A state moves one step at a time under one of 6 hidden systems, and each row is a state written as 18 numbers. Each run below is a few steps of one system.
z852, path 1 (9 x 18):
44; 31; -28; 11; 10; 31; 18; 12; -32; -30; -14; -27; 18; -14; 8; 5; -3; 0
2; 35; 37; 6; -18; -20; 15; 5; 44; 14; -8; 19; -18; 17; -30; -28; 36; -8
18; -6; -15; -14; 6; 3; -24; 16; -26; 58; -11; 1; 20; -12; -14; 25; -50; -18
-7; 37; 7; 16; -19; -42; 33; -4; 17; -61; -27; -3; 20; -14; 13; 23; -6; 31
-51; -40; 24; -17; -17; -20; -38; 4; 20; 50; 33; 37; -30; -13; -14; -14; -5; -5
9; -15; -53; 10; 7; 34; 1; 11; -58; -43; 1; -26; 17; -37; 42; 32; -28; 13
-23; 13; 30; 23; -16; 0; 25; -6; 40; -34; 11; 23; -35; 10; 7; -48; 80; 13
33; -34; -32; -25; 23; 59; -35; 16; -45; 82; 13; 9; -2; 1; -9; -17; -9; -34
54; 69; -21; 15; 9; -1; 67; 5; 2; -72; -54; -24; 34; 13; 11; 13; 19; 20
z299, path 2 (9 x 18):
4; 7; -15; 4; 4; 2; 28; 1; -21; 2; -11; 12; 5; 21; 7; -13; 17; -9
3; 2; 8; 13; 9; 6; 15; 9; 14; 23; -24; 5; -4; 21; 5; 7; 19; 3
-7; -17; 7; 14; 11; -10; -15; -8; 14; 28; -3; 11; 9; 22; 3; -5; -8; 5
2; -4; 3; 7; -14; -17; -12; -25; 21; -21; -11; 1; 11; 11; 6; 3; -5; 15
-22; -10; -8; -10; 4; 2; -9; 9; 23; -30; 11; -2; -18; 9; 3; -6; -6; 5
-3; -11; -29; 9; -1; 23; -6; 5; -26; -24; 7; -10; -2; -5; 19; -1; -7; -2
15; -3; 3; 4; 0; 26; 6; 13; -4; -4; -2; -5; -9; -29; 13; 8; 30; 13
12; -10; 5; -10; 24; 9; 0; -3; -11; 26; 22; 9; 8; -12; -4; -27; 12; -4
37; 21; 6; 0; 5; -12; 18; -21; -4; 2; -12; -5; 26; 11; -10; -10; 8; -2
z951, path 3, 9 rows:
-13; 1; 5; -8; 9; -15; -1; -1; 20; 18; -6; 4; -4; 47; -16; -10; -9; -17
-6; -25; -4; -10; 8; -2; -5; -6; 9; -14; -13; -25; 1; 11; 13; 44; -19; 10
-36; -5; 11; 13; -3; -14; 5; -5; 21; -29; 13; 10; -15; 9; 11; -20; 18; 12
-12; -34; -28; -34; -1; 17; -17; -4; -21; 1; 23; 0; -15; 11; 1; -6; -11; -19
11; 4; 1; 14; 11; 28; 23; 3; -21; -39; 7; -33; -6; -19; 15; 8; 30; 7
7; 10; 14; 13; 7; 15; -7; -3; 3; 27; 19; 3; -14; 29; -23; -48; 21; -28
40; -16; 9; -13; 12; 8; -9; -24; -15; 16; -9; -41; 20; 1; -7; 42; -16; -7
-6; 36; 42; 25; 3; -40; 25; -12; 33; -23; -4; -6; 11; 8; -12; -11; 15; 13
-24; -19; -18; -42; -4; -23; -30; 1; 16; 22; 2; 14; -3; 38; -23; 3; -53; -23
z951, path 4, 9 rows:
-27; -12; 32; 29; 13; -8; -25; -11; 37; -9; 16; -25; -13; 26; -6; -5; -4; 2
-15; -36; 5; -28; -18; -10; -29; -38; 2; -15; 26; -11; -10; 8; -7; 6; -12; -9
-16; -2; 5; -25; 12; -5; 22; -3; -14; -49; 31; -23; -13; -20; -1; -2; 9; 0
-18; 13; -8; 3; 4; 20; 0; 18; -22; -10; 26; -16; -29; 23; -19; -30; -2; -41
22; -11; 15; 1; 2; 40; -14; 4; -8; 9; 1; -48; -24; -1; -11; 31; 8; -18
-6; 2; 55; 33; 11; -17; 6; -21; 8; 13; 20; -19; 1; 2; -13; -10; 27; -2
2; -11; 9; -35; -16; -32; -2; -36; -10; 17; 6; -5; 6; 26; -28; 7; -16; -29
-13; 13; 10; -25; 19; -22; 33; 13; 11; -35; -10; -29; -2; -3; -6; 37; -11; 7
-54; 4; 0; 24; -4; -9; -11; 24; 17; -3; 8; 5; -31; 39; -6; -16; -12; -20
z908, path 5:
37; 5; -33; -23; 34; 32; -8; 13; 11; -14; -16; -28; 11; 24; -2; 13; -28; -3
15; 29; 23; 30; 20; 12; -21; 13; 48; -23; 3; -27; 1; 2; -11; -17; -4; 13
-1; -33; 18; 7; 1; -3; -51; -35; 7; -3; 31; -24; 6; -8; -3; 0; -25; 4
2; 4; -11; -14; -15; -5; 14; -6; -22; -59; 9; -20; 4; -40; 10; 23; -6; 13
-14; 25; -12; 11; 8; 6; -7; 37; -30; 8; 28; 10; -1; -33; -10; -38; -24; -14
32; -5; -6; 12; 8; 19; -8; 10; -21; 41; -26; -19; 16; -8; 5; 40; -19; -2
10; 42; 48; 27; -9; -28; 24; -2; 22; 0; -12; -5; 7; -18; -13; 0; 25; 11
-24; -26; 17; -19; -5; -40; -18; -31; -9; 36; 25; 13; 9; 16; -21; -10; -26; -20
-11; 3; -24; -31; -8; -16; 37; 9; -3; -39; -35; -8; -1; 15; 14; 53; -12; 6
z299, path 6 (9 x 18):
20; -20; -33; -28; 34; 11; 18; -12; 2; 11; -14; 14; 13; 52; 10; -17; 11; -4
12; 24; 4; 49; 33; -4; 12; 14; 25; 2; -35; -4; 27; 16; 18; 3; -2; 28
8; -21; 9; 10; -3; 21; -59; -6; 47; 24; 0; -5; -17; 31; -10; -12; -8; -3
-2; -31; -17; -13; 13; -24; -16; -30; 4; -30; 1; -4; 36; -7; 24; 23; -42; 33
-8; 32; 6; 21; -22; 15; -20; 21; 26; -61; 18; -11; -23; -31; -6; -27; 6; 10
13; -35; -42; -54; 10; 46; -11; 5; -35; -9; 21; -12; -19; 0; 3; 4; -3; -22
24; 28; 2; 27; 22; 6; 38; 20; -38; -1; -11; -6; 31; -61; 22; 11; 14; 27
32; 13; 34; -11; -8; 28; -20; 7; 20; 53; 19; 8; -25; -1; -44; -42; 38; -29
25; -12; -12; -41; 38; -46; 25; -36; -18; 30; -14; 3; 58; 26; -6; 20; -39; -2
z657, path 7, 9 rows:
-19; -11; -13; -16; 18; -11; 14; -6; 1; -33; -2; -18; 0; 24; 10; 18; -16; 2
-16; 1; 7; 23; -14; 22; -9; 7; 5; -15; 10; -14; -33; 16; -1; -14; 21; -15
-3; -41; -2; -19; 17; 20; -19; 2; -4; 17; 13; -13; -10; -11; 8; 20; -7; 4
15; -5; 2; 24; 13; 5; 4; -28; -2; -30; 7; -10; 21; -6; 20; -15; 22; 22
26; -1; 10; -24; -3; 13; -5; -8; 5; 31; 10; 10; -9; 6; -25; -26; 25; -20
23; 6; -7; -18; 37; -10; 14; -7; -1; -5; -16; -25; 31; 11; -2; 25; -27; 7
4; 34; 25; 43; -29; -6; -8; -6; 20; -7; -10; -11; -8; 18; -18; -13; 10; -11
-17; -26; 4; -36; -13; -14; -27; 1; 0; 28; 6; 0; -13; -6; -18; 30; -35; -15
-20; 5; -10; 21; -11; -17; 13; -17; -18; -66; 6; -16; 11; -9; 24; 6; -7; 17
z657, path 8, 9 rows:
0; -9; 2; -33; -7; 13; 13; 11; -13; 29; -8; -12; -30; 25; -21; 26; 9; -36
-16; -13; 11; 36; 26; -8; 14; -10; -9; -14; -10; -38; 12; 20; 23; 36; -10; 10
-5; -19; 16; 28; -48; 10; -25; -26; 4; 12; 4; 8; -25; 16; 0; -13; 31; -15
-4; -49; -5; -57; 19; -11; 11; -23; -11; 1; 12; -6; 3; -1; 7; 29; -3; 3
6; 19; -3; 34; 9; 8; 25; -22; -19; -44; 10; -24; 5; 30; 9; -30; 28; -8
19; -15; 11; -24; -8; 37; -16; 12; 0; 51; -3; -14; -33; 10; -26; 13; 18; -34
7; -18; 13; 20; 40; -19; 7; -29; 1; -12; -8; -35; 40; 3; 25; 38; -23; 30
9; 13; 19; 31; -59; -3; -21; -36; 12; -3; 7; 14; -16; 22; -21; -41; 34; -20
-3; -33; -4; -83; 14; -16; 5; -5; -11; 15; 8; -14; -6; -1; -18; 42; -29; -17
z598, path 9 (9 x 18):
0; -11; 17; -8; -4; -8; -6; -12; 13; 23; -8; -12; -9; 28; -14; 18; -1; -14
-20; -11; 17; 9; 7; -17; 3; -5; 8; 7; -12; -17; -3; 27; 1; 28; -12; -1
-33; -14; 9; 15; -11; -6; -3; -4; 2; -19; 3; -16; -20; 12; 9; 20; 0; -1
-18; -11; 15; 12; -1; 6; 9; 5; -5; -17; 4; -19; -16; -21; 15; 24; 17; 11
1; 13; 18; 18; -4; 8; 19; 0; -23; -17; 13; -17; -9; -21; 0; -4; 30; -6
25; 3; 18; -9; -6; 19; 7; -6; -8; 8; 12; -15; -15; -13; -16; -7; 36; -14
31; 11; 20; -6; 16; 1; 13; -6; -3; 29; -6; -16; 8; 16; -21; 0; 11; -17
8; -3; 8; 0; 3; -3; -8; -16; 11; 19; -8; -14; -4; 50; -19; -2; -5; -24
-15; -27; 7; -3; 16; -7; -15; -7; 26; 15; -16; -14; -2; 35; 5; 32; -19; 3
z852, path 10:
-40; -22; -20; -22; -12; -10; 7; 23; -6; 8; 8; 47; -15; -22; 16; -8; 1; 10
-17; -15; -44; 1; -3; 27; 11; 26; -21; -20; -9; 20; -12; -9; 36; 3; 9; 12
-5; -6; -15; 16; 2; 23; 13; 15; 17; -2; -12; 32; -13; 17; 23; -28; 42; 13
34; -6; -32; -13; 16; 29; -5; 11; 2; 29; -16; 25; 12; 15; 7; -23; 7; 0
33; 32; -18; -19; 16; -3; 21; 14; 31; -16; -34; 10; 19; 17; -4; -6; -2; 15
-10; 13; 2; -21; 3; -21; -17; 22; 44; 25; -13; 23; -4; 23; -24; -12; -29; -3
-6; -2; -23; 2; -8; -5; -33; 16; 11; -10; -20; -4; 13; -7; 10; 30; -56; 16
-33; -7; 14; 24; -12; -17; -22; -2; 41; -31; 9; 12; -4; -19; 17; -6; -1; 35
-9; -33; -15; -3; -1; 27; -46; 2; -12; 3; 39; 9; -10; -33; 10; -26; -7; 7
z598, path 11, 9 rows:
-12; -12; 18; -42; 4; -43; 15; -11; 25; 35; 5; 45; 6; 4; -15; -18; 8; 3
-13; 1; -19; -26; -11; -23; -8; 9; -36; 11; 3; -9; 7; 3; -19; 22; -58; -29
-17; 22; -7; 0; -37; -8; -3; 32; 49; -15; -41; 21; -25; 15; -2; 18; -4; 8
-48; -35; 1; 36; 5; -5; 1; 18; -29; 41; 9; 26; -5; -17; 32; 8; 3; 10
23; 9; -22; 7; -57; 0; 11; -27; -34; -52; -16; -7; 12; -25; 16; 23; 7; 6
-13; 0; 5; -40; 15; -4; 50; 19; 19; -3; 6; 36; -23; -9; 4; -24; 56; 10
19; 6; -23; -5; 15; 31; 0; 19; -72; 27; 18; -25; 4; -17; -14; -3; -23; -42
54; 43; -10; 2; -31; 20; 0; 4; 49; -7; -55; 8; -2; 38; -15; -6; 24; 3
-30; -53; 5; 11; 54; -7; 0; -8; -3; 74; 13; 32; 12; 38; 19; -20; 4; 3
z908, path 12:
-25; 1; 2; 59; -11; -21; -8; -7; -26; 20; 10; 28; 23; -10; 18; -30; -7; 7
18; -12; -3; -35; -51; -1; -5; 3; -12; 27; -26; 19; -11; -32; -4; 45; 6; -3
-20; 15; 17; 4; 42; -29; 60; 17; -4; 10; 1; 22; 14; -10; 12; -17; 27; 19
14; 0; -26; 2; -37; -12; -25; -20; -7; 41; -24; 37; 16; 39; -12; -18; -21; -23
-2; -10; 19; -49; 17; -7; 28; 24; 51; -1; -30; -5; -22; 0; 0; 49; 20; 18
-39; -3; -8; 50; 20; -27; -2; -21; 11; -14; 17; 26; 21; 38; 20; -63; -3; 12
15; -36; -33; -48; -60; 29; -48; -4; 13; -4; -20; 13; -29; -3; 2; 39; -13; -8
-21; 4; 10; 10; 65; 10; 49; 32; 11; -34; 16; -2; -2; -33; 35; -16; 43; 44
32; 2; -36; 36; -41; 20; -58; -32; -33; 29; 7; 33; 23; 12; -3; -56; -17; -19

Name the system that made each run.
path 13, 2 rows:
-1; -17; 39; -3; 19; 12; -3; 3; -9; 28; 34; -22; -17; -32; -14; 2; 24; -8
16; 2; 18; -3; 7; -21; 15; -38; -39; 11; 25; -15; 22; -3; -18; -15; 5; -18
 -> z299
path 14, 2 rows:
-15; -2; -27; -24; -20; -14; -11; -1; -24; -17; 14; 12; 1; -6; -8; -8; -33; -14
-1; 15; -12; -10; -3; 24; 11; 36; 0; -32; -3; -13; -22; -27; 3; 13; 8; 4
 -> z951
path 15, 2 rows:
-19; 1; -15; -16; -25; 0; -6; 4; 29; -31; -6; 7; -30; 37; -8; -8; 1; -11
-23; -27; 0; 5; 34; 10; -4; 33; -1; 27; 1; -1; -5; -20; 20; 26; -12; 18
 -> z598
path 16, 2 rows:
-10; 0; -1; 27; -20; -3; -4; -22; -8; -27; 9; -2; -2; 13; 8; -20; 11; -2
-6; -20; -4; -20; 10; 14; 16; -1; 8; -22; 0; -12; -19; 14; 12; 12; 23; 2
 -> z299
path 17:
-3; -11; 18; -26; 24; -3; -39; 10; 16; 23; 36; -10; -3; -24; -25; -11; -31; -5
1; 27; -17; 15; -15; 9; -6; 12; -23; -58; 6; -35; -3; -21; -2; 5; -27; -6
 -> z852
path 18, 2 rows:
5; -5; 45; 20; 17; -7; 2; -12; 27; 29; 3; -1; 6; -1; -3; -8; 29; 14
22; 1; -13; -21; 5; -10; -7; -17; -37; 7; 18; -1; 27; -10; -13; -16; -29; -13
 -> z852
path 19, 2 rows:
-17; -6; 18; -3; 11; -1; 3; -4; 7; -38; 31; -20; -12; -23; 2; -8; 15; 12
0; -10; -28; 6; -7; 13; -18; -10; -44; -11; 25; -5; 8; -7; 6; -19; -22; -16
 -> z908
path 20 (2 x 18):
19; 15; 18; 4; -20; -18; 2; -11; 26; -1; -14; 13; 10; -15; -6; -1; 13; 20
-12; 5; 0; -23; 1; -30; 0; -4; 0; 13; 10; 15; 8; 9; -19; -16; -23; -13
 -> z657
path 21, 2 rows:
-1; -8; -11; -11; 42; -9; 14; -16; -11; -42; 22; -16; 26; -6; 16; -13; -9; 18
-10; -5; -1; -29; -18; 12; -8; -4; 15; -23; 22; -3; -39; 22; -20; -24; 22; -27
 -> z852
path 22 (2 x 18):
17; -1; -6; -1; -23; 4; -36; -10; -1; -6; 7; -5; 8; -17; -9; -1; -20; -1
4; 2; 9; -16; 19; -4; 10; 11; -1; -11; 9; -13; 6; -33; -1; 15; -4; 15
 -> z908
path 23:
6; -4; -23; -15; 22; 9; -7; 1; -4; -12; 1; -15; 9; 18; 1; 2; -28; -5
4; 11; 3; 21; -5; 13; -9; 3; 18; -32; -6; -17; -5; 3; 5; 1; 5; 10
 -> z951
path 24:
12; 9; 19; -3; -33; 10; -35; 5; 14; -13; 12; -16; -16; -42; -20; 8; -3; 1
-7; 19; 18; 33; 15; 8; -7; 24; -15; 2; 24; -17; -2; -40; -2; -10; -5; 2
 -> z852
path 25:
-4; 21; 24; 0; 5; -47; 17; -18; -4; 9; 11; 9; 25; -2; -18; -21; -8; -4
-9; -9; 0; -38; -30; -7; -26; -4; 8; 6; 12; 4; -22; 4; -29; 1; -17; -26
 -> z598
path 26 (2 x 18):
6; 14; -4; 13; -12; -18; -11; -15; 12; -28; -5; 2; 19; 9; 1; -13; -15; 9
-4; -1; -12; -20; -3; 16; -10; 15; 26; -27; -3; -10; -23; 12; -3; 8; -4; 0
 -> z299
path 27:
7; 12; 10; 14; -14; 5; 30; 15; 11; -1; -31; 12; -9; -12; 14; 17; 41; 16
-14; -18; -1; 3; 18; -11; 3; 5; -2; 51; 0; 34; 6; 20; 2; -21; 5; -3
 -> z951
